In the rows, 128 means zero.
One turn moves every row onto another: examples first, then more rows asked
k_446: [ 95 129 170 145 165 136 124 125 132  80 136 113 129 124 121 157 121 151
  82 134 161 144 133 125 100 116 119 149 128 115 168 114 132 160 128 150
 125 136 105 162 132 157 148 114 116 116 141 163 130 123]
k_626: [122 150 132 143 150  90 131  92 128 132 105 122 132 152 128 124 147 121
 130 110 126  96 138 158 129 125  87 143 151 171  91 140 149 125 125  95
 107 149 151 154 124 136 113 133 135 130 126 163  96  89]
k_749: [127 133 148 165 141 117 116 130 147  89 116 122 141 130 110 147 135 108
 119 133 104  89 183 138  70 129 122 105 129 109 160 143 107 145 127 142
 111 132 121 197 110 107 139  86 148 117 121 166 150 114]
k_410: [124 127 149 146 150  90 107  95 122 137 102 132 129 150 149 116 127 122
 127 111 135 105 132 128 116 153  90 152 123 126 125 136 148 121 110 126
  91 159 162 163  69 131 139 146 136 125 145 143  84 112]
k_463: [121 122 149 126 144  86 106  81 118 140 109 140 126 140 154 133 110 139
 131  98 122 104 122 127 103 150  97 139 130 140 130 131 144 119 107 130
  85 165 153 151  84  94 140 140 139 121 152 147  92 120]
k_320: [131 156 118 146 125 115 111 142 133  90 128 108 147 134  92 157 146 114
 119 145 117  73 158 123  73 144 116 146 121 118 168 136 122 146 135 128
 108 132 111 184  98 107 138  83 144 136 123 175 152 106]
k_648: [ 85 153 146 129 136 137 122 119 139  83 127 105 120 152 106 167 129 121
  91 143 155 122 132 112 118 124 119 179 122 112 168 121 136 161 137 135
 115 122 106 167 131 137 156 100 122 125 127 159 141 120]
k_706: [141 138 129 143 131  93 115  74 126 114 118 100 135 117 134 133 134 106
 138  98  98 103 128 123 148  97 103 144 111 162 102 145  97 126  97  95
  84 140 131 144 109 136  98 142 123 129 129 165 108  99]
k_900: [125 154 135 131 154 128 123 131 116  80 127 135 139 144 123 124 139 115
 124 153 141 122 106 139  94 143 128 202 112  88 143 141 129 145 114 126
 132 134 120 140 164 100 165 107 101 123 144 128 150 144]
k_340: [126 114 161 153 166  89 125  74 129 137 111 104 140 125 140 102 128 126
  97  93 145 128 127 135 138 138  89 155 100 130 141 150 125 146 104 123
 119 173 147 170 120 148 107 130 107 132 144 139 101 140]
k_236: [165 147 165 151 142 118  97 105 132 129 125 134 119  96 117 160 143 160
 124 148 125 125 137 128 100 105 105 156 105 113 116 119  90 132 142 129
 110 124 147 139 150  89 125 110 106 118 142 105 179 117]
k_936: [157 132 134 140 178 139 129 134 104  84 134 143 136 113 129 116 127 146
 141 156 142 136 107 142 103 119 114 165 112  83 134 134 121 152  97 111
 133 132 110 138 158 106 146 102 116 122 140 141 154 150]
k_416: [139 142 144 134 170 138 134 140 118  81 127 142 125 133 141 133 133 126
 136 154 135 144 102 137  89 117 105 162 105  84 100 145 101 153 116 137
 127 121 121 138 161 107 161 108 122 122 148 141 138 146]
k_136: [118 134 140 124 152  89 142  86 124 136 106 131 131 157 118 144 132 119
 141  96 128 112 116 156 122 130  84 127 150 171  98 152 148 113 112  95
 111 155 140 143 141 114 117 123 148 128 133 169 107 105]
k_800: [ 83 136 157 143 163 135 129 119 140  86 133 102 102 146 137 169 126 133
  91 139 145 144 141 117  92  93 127 140 131 110 141 126 129 166 129 144
 119 120 105 171 132 141 148  94 127 108 133 161 127 116]
k_477: [118 102 169 136 149  88 133  67 130 157 111 114 131 126 133 123 113 124
  99  77 137 125 111 145 125 135  95 131 105 139 138 149 134 147 100 118
 120 165 130 159 121 130 112 122 115 136 137 138 104 157]
k_458: [158 152 152 152 134 107  84 115 123 127 143 110 135 104 101 158 148 137
 115 136 128 110 130 120  96 120 136 187  92 110 146 117 101 126 122 118
 114 123 124 133 143  93 133 115  91 123 140  98 172 122]
k_994: [138 144 147 175 138 119 134 133 138 137 115 128 135  98  92 141 158 127
 126 145 115  91 140 162  90 110 125 124 146 152 144 149 140 122 140 101
 129 104 121 127 124 139 133  98 119 123  90 156 170 121]
k_704: [147 153 142 172 126  97 121 143 127 141 132  88 131  94  88 146 164 118
 114 148 120  91 135 133  86 136 129 161 116 150 146 154 132 118 133 110
 139 113 108 138 140 121 122  96 126 129 102 155 173 137]
k_423: [127 121 137 126 126  92 121  64 124 119 123 103 136 116 128 160 117 110
 134  87 104 112 102 127 128  98 100 122 112 163 112 150 101 128 101 106
  83 148 127 134 105 129 106 124 118 127 150 166 116 102]
k_959: [144 138 157 183 132 107 134 132 149 148 105 114 112  81 109 142 148 127
 126 165 106 107 144 138  92 128 129 127 136 144 138 161 131 117 144 120
 127 113 130 139 126 118 129  98 136 118 103 145 175 144]
k_995: [166 146 153 156 134 119  89  96 111 112 127 132 134  77 118 150 134 161
 127 140 114 103 139 127 105  88 111 160 104 128 138 116  89 139 125 116
 104 109 127 126 139 101 124 118  93 113 120 126 180 119]
k_273: [154 121 110 147 166  88 130  78 115 121 118  94 130 120 156  93 132 125
 141 120 115 126 118 134 127 111 114 151 103 129 122 167 131 141  79  88
 108 180 133 160 110 123  88 106 113 119 143 142 120 111]
k_913: [145 112 122 133 150  80 125  68 101 129 117 107 130 133 155 110 117 122
 145 102 117 122 109 143  98 119 102 124  99 135 124 171 139 143  82  97
 112 180 128 156 112 105  97  90 117 109 140 151 132 115]
k_783: [129 138 152 160 146 123 100 140 127  83 126 137 151 145 107 146 138 121
 127 133 126  92 170 129  67 136 110 114 133 113 175 131 131 131 120 138
 108 133 125 175  88 124 158 104 147 107 117 171 149  94]

k_959 turns into k_749
k_423 turns into k_136
k_446 turns into k_936
Now these:
k_900 turns into k_458
k_626 turns into k_410

One turn moves every row onto another: examples first, then more rows asked
k_101: [125 129 114 129 123 112 155 138 145  66 160 111 130  73 141 133 122 160
 154 138 125 135]
k_453: [174 127 149 111 139 140 123 156 104 134 141 157 136  86 140 106 107 110
 137 147 143 130]
k_804: [109 154 127 133 150 141 141 166  88 135 142 155 110  93 158 118 127  84
 132 138 120 143]
k_779: [134 151 127 106 124 147 122 140 107 160 150 157 137  96 167 131 103 113
 137 123 105 123]
k_854: [106 148 118 117 134 120 124 154 132  75 135 109 163  86 141 126 142 116
 170 131 118 167]
k_575: [117 136 126 139 116 117 127 127 138 103 150 122 165 105  99 126 139 124
 179 136  99 155]
k_123: [134 147 132 111 115 166 114 165 117 132 110 152 110 108 167 115 127 119
 175 132 112 152]
k_901: [126 125 102 128  97 137 134 171 156  99 179 112 132  92 136 150 133 147
 136 104 131 166]
k_462: [131 119 143  87 132 156 135 166 120 105 174 126 161 113 132 129 107 159
 129 147 137 155]
k_21: [130 122  92 129 124 102 148 142 138  99 151 120 115  82 145 131 146 159
 136 112 163 152]
k_758: [121 129 139 122 121 121 141 123 155 110 153 144 116 126 151  97 107 153
 128 145 146  99]
k_107: [ 94 121 122 141 109 131 159 142 130 140 132 136 131 124 119 125 118 140
 188 139 158 159]
k_189: [129 113 136 150 106 168 151 170 145 112 178 124 118  95 132 136 121  95
 113 124 146 143]
k_279: [109 170 118 141 133 158 148 114 128 121 133 126 129  97 112 120 113 160
 117 140 125 109]
k_598: [ 98 128 124 147 114 124 164 139 132 143 139 143 122 126 118 123 129 140
 189 137 152 152]
k_683: [114 134 124 121 146 165 115 158 120 111 164 127 132 136 111 127 117 157
 129 177 138 138]
k_208: [126 135  97 125 136  97 132 114 129  92 141 154 118 103 163 147 145 121
 111 142 132 139]
k_130: [122 126 129 133  98 137 171 157 133 133 130 128  80 119 129 113 140 146
 162 117 128 165]
k_323: [105 159 118 139 126 162 150 109 124 120 133 130 131  95 110 125 102 159
 113 138 126 115]
k_776: [117 154 125 132 150 133 143 154  90 126 147 165 118  99 163 123 127  80
 132 130 119 153]
k_841: [142 139 148 136 119 151 131 160 119 113 124 168 121  82 151 113 129  99
 120 160  96 153]
k_216: [119 114 115 163  99 160 128 130 148 117 150 112 147 130 143 123 138 104
 108 125 141 153]
k_813: [112 130 117 128 112 123 160 158 138 104 192 109  95 110 140 135 110 157
 152 126 132 152]
k_948: [147 158 144 115 143 144 139 154  92 122 122 129 141  99 145  83 131 108
 152 112 117 162]
k_881: [136 135 142 105 115 141 126 139 106 160 157 156 132 101 165 127 106 109
 145 126 100 130]
k_285: [115 129 115 122 145 155 111 155 116 109 159 124 131 134 109 128 105 150
 126 178 139 134]
k_49: [123 118 117 162 101 167 127 134 153 126 159 117 146 130 141 122 143 106
 114 116 143 144]
k_851: [132 134 103 143 136 136 126 113 124  90 131 154 120 129 124 157 144 109
 129 118 164 150]
k_974: [111 137 117 131 113 127 128 182 146 135 134 120 124 109 104  83 149 144
 146 114 141 139]
k_244: [120 133 121 133 115 114 129 124 128 106 141 116 160 109  93 127 134 128
 173 130  97 158]
k_257: [122 151 111 136 120 129 158 142 136 113 162  81  98  88 145 137 134 154
 115 124 145 143]
k_411: [132 161 103 119 123 126 132 129 135 136 132 116  99  85 130 122 107 155
 138 121 133  96]
k_366: [117 133 144 106 140 149 127 139 133  85 188 133 135 119 119 131 109 125
 140 114 125 102]
k_865: [147 150 137 118 137 145 139 147  93 122 114 138 137 105 159  81 135 112
 140 103 118 156]
k_634: [168 132 150 115 138 127 130 154 107 132 134 158 140  84 142 114 103 102
 154 140 141 124]
k_474: [127 129 153 133 125 128 154 160 128 118 160 114 115 136 120 148 171 102
 115 140 130 149]
k_807: [137 134 104 141 140 133 121 110 133  91 136 158 126 132 130 151 153 117
 130 121 164 147]
k_215: [101 156 144 135 118 127 141 129 156 108 122 128 126  92 150 159 161 107
 130 150 149 132]
k_581: [138 146 132 109 117 172 100 167 119 122 117 152 114 110 164 112 124 108
 166 122 121 154]
k_80: [147 125 144 145 113 154 130 159 124 117 128 165 115  82 155 109 132  86
 131 156 104 147]
k_256: [ 90 144 122  95 123 136 126 149 134 104 133 160 148  98 117 127 158 159
 152 108 127 160]
k_620: [135 136 119 117 124 140 141 164 141  73 157 107 125  95 145 168 138 162
 129 149 139 154]

k_974 turns into k_758
k_581 turns into k_881
k_851 turns into k_244
Now these:
k_813 turns into k_257
k_130 turns into k_411
k_123 turns into k_779
k_683 turns into k_49

One turn moves every row onto another: examples first, then more rows asked
k_833: [140 145 146  98  91 118 126 107 106 132 113 126 131]
k_861: [141 139 139  98  85 138 133 121 116 145 122 147 122]
k_28: [154 119 138 135 153 136 118 127 116 105 123  84 149]
k_306: [130 129 122 114 142 167 130 160 118 159 128 139 101]
k_475: [105 141 113 118 125 171 157 118 131 148  95 131 153]
k_736: [117 143 106 114 118 178 157 109 123 146 104 145 144]
k_266: [134  96 134 159 149 124 113 114 155 139 106 107 114]
k_672: [141 128 132 120 153 141 123 113 108 108 100  91 163]
k_655: [131 120 123 136 152 132 136 134 139 120 167 126 107]
k_507: [120  99 135 152 138 118 114 115 161 147 104 113 123]
k_825: [102 141 110 127 129 158 152  94 130 142  84 132 141]
k_66: [131 104 138 140 136 109 107 107 146 148  88 119 115]
k_156: [144 120 142 117 150 138 130 151 108  98 114  86 140]
k_848: [119  97 131 147 145 127 126 137 154 139  89 115 102]
k_253: [127 122 116 139 160 141 140 132 139 119 163 122 114]
k_934: [ 93 130 105 118 126 170 155 121 129 119 110 140 145]
k_372: [143 125 140 124 146 133 123 128 117 104 125  83 166]
k_241: [138 130 124 107 139 166 134 164 109 150 131 134 107]
k_519: [138 137 149  96  85 122 130 127 121 148 117 135 126]
k_769: [121 125 140 102  88 121 129 131 123 126 131 149 114]

k_475 turns into k_372
k_736 turns into k_28
k_241 turns into k_655
Now these:
k_848 turns into k_934
k_825 turns into k_672

One turn moves every row onto another: examples first, then more rows asked
k_316: [156 140 114 123 126 141 159 122 124 136  73 152  99 125]
k_191: [149 127 120 100 109 113 106 148 135 111 129 170 151 103]
k_424: [ 84 120 133 125 140 147 117 131 155 110  88 130 136 119]
k_589: [168 132 126 111 117 142 152 127 105 129 108 158  97 132]
k_890: [141 136 116 133 123 131 159 122 145 102  65 168 114 129]
k_584: [138 133 114 113 124 110 107 137 151 112  87 165 152  86]
k_501: [130 135  98 142 134 134  93 142 139 145 154 137 117 130]
k_612: [165 136 118 111 113 142 159 131 111 135 108 155  96 140]
k_730: [112 132 137 132  76 122 114 111 133 127 143 130 121 135]
k_608: [ 83 129 118 118 123 153 133 151 165 124 110 124 132 144]
k_973: [ 96 117 135 106 118 152 121 150 141 114 144 133 132 145]
k_402: [102 134 139 148  96 118 107  94 142 123 100 126 124 111]
k_663: [147 132 111  97  98 116 116 158 143 119 139 166 148 118]
k_33: [164 132 129 118 128 139 145 116 108 125  85 158  99 116]
k_613: [153 124 137 124 122 129 143 116 119  89  92 178 114 123]
k_201: [ 99 144 119 143  79 125 128 117 155 139 121 119 119 142]
k_695: [ 90 125 122 111 118 154 131 154 155 122 133 128 133 151]
k_325: [120 141  90 155 146 134  97 135 155 147 116 132 119 117]
k_671: [157 127 125 115 103 136 154 135 122  99 124 175 111 148]
k_945: [123 138 100 155 152 132  89 127 147 140 113 134 121 110]
k_563: [135 147  91 107 101 118 134 164 168 134 110 155 148 122]
k_162: [106 140 126 136  75 124 124 118 144 135 138 124 120 144]
k_562: [ 95 145 119 148  86 123 125 111 157 137 102 120 121 133]
k_77: [140 142 107 130 115 134 167 133 151 110  73 166 111 144]
k_46: [126 140  90 145 136 137 101 144 148 150 145 133 117 132]
k_459: [131 130 109 148 146 131  83 126 131 134 139 142 119 111]
k_330: [ 81 127 121 124 134 151 126 142 164 119  92 124 134 132]
k_797: [133 131 105 143 140 134  87 134 132 138 152 140 120 118]
k_482: [108 129 145 143  93 119 102  95 131 118 116 130 124 114]
k_701: [ 96 107 148 113 135 147 103 130 133 100 122 137 136 118]
k_521: [131 140 102 116 120 113 118 144 165 123  78 158 151  95]
k_329: [144 125 123 107 117 112 103 139 140 109 109 168 152  90]
k_579: [130 146  93 113 112 116 128 156 173 130  87 154 150 110]
k_946: [152 136 115 117 100 136 166 141 133 108 116 170 109 157]
k_659: [159 136 122 122 130 139 150 115 115 128  73 155  99 118]
k_809: [ 99 108 144 108 124 149 110 140 132 104 141 137 134 131]
k_135: [126 133 105 152 151 131  83 125 138 136 124 139 121 105]
k_719: [146 128 129 130 127 129 147 115 130  92  72 174 115 120]
k_832: [122 144  87 151 139 136 102 142 155 151 128 130 117 127]
k_586: [141 139  98 102  96 120 128 165 157 129 131 160 148 125]
k_897: [ 98 141 128 150  93 120 116 101 154 130  93 122 123 120]
k_292: [112 129 145 138  85 119 104 102 127 119 136 131 123 123]
k_127: [158 123 135 117 112 131 144 125 116  90 113 179 112 133]
k_252: [143 140 107 125 107 138 171 142 145 111  94 166 110 155]
k_68: [157 142 111 120 120 143 165 128 127 141  82 150  97 135]
k_856: [ 90 112 143 120 140 146 107 127 142 103 100 135 137 113]
k_798: [167 129 131 113 123 139 146 119 104 125 100 161  99 123]
k_871: [160 140 112 116 115 142 165 134 121 140  96 152  97 140]

k_521 turns into k_579
k_325 turns into k_832
Now these:
k_701 turns into k_856
k_946 turns into k_671
k_659 turns into k_316
k_897 turns into k_562

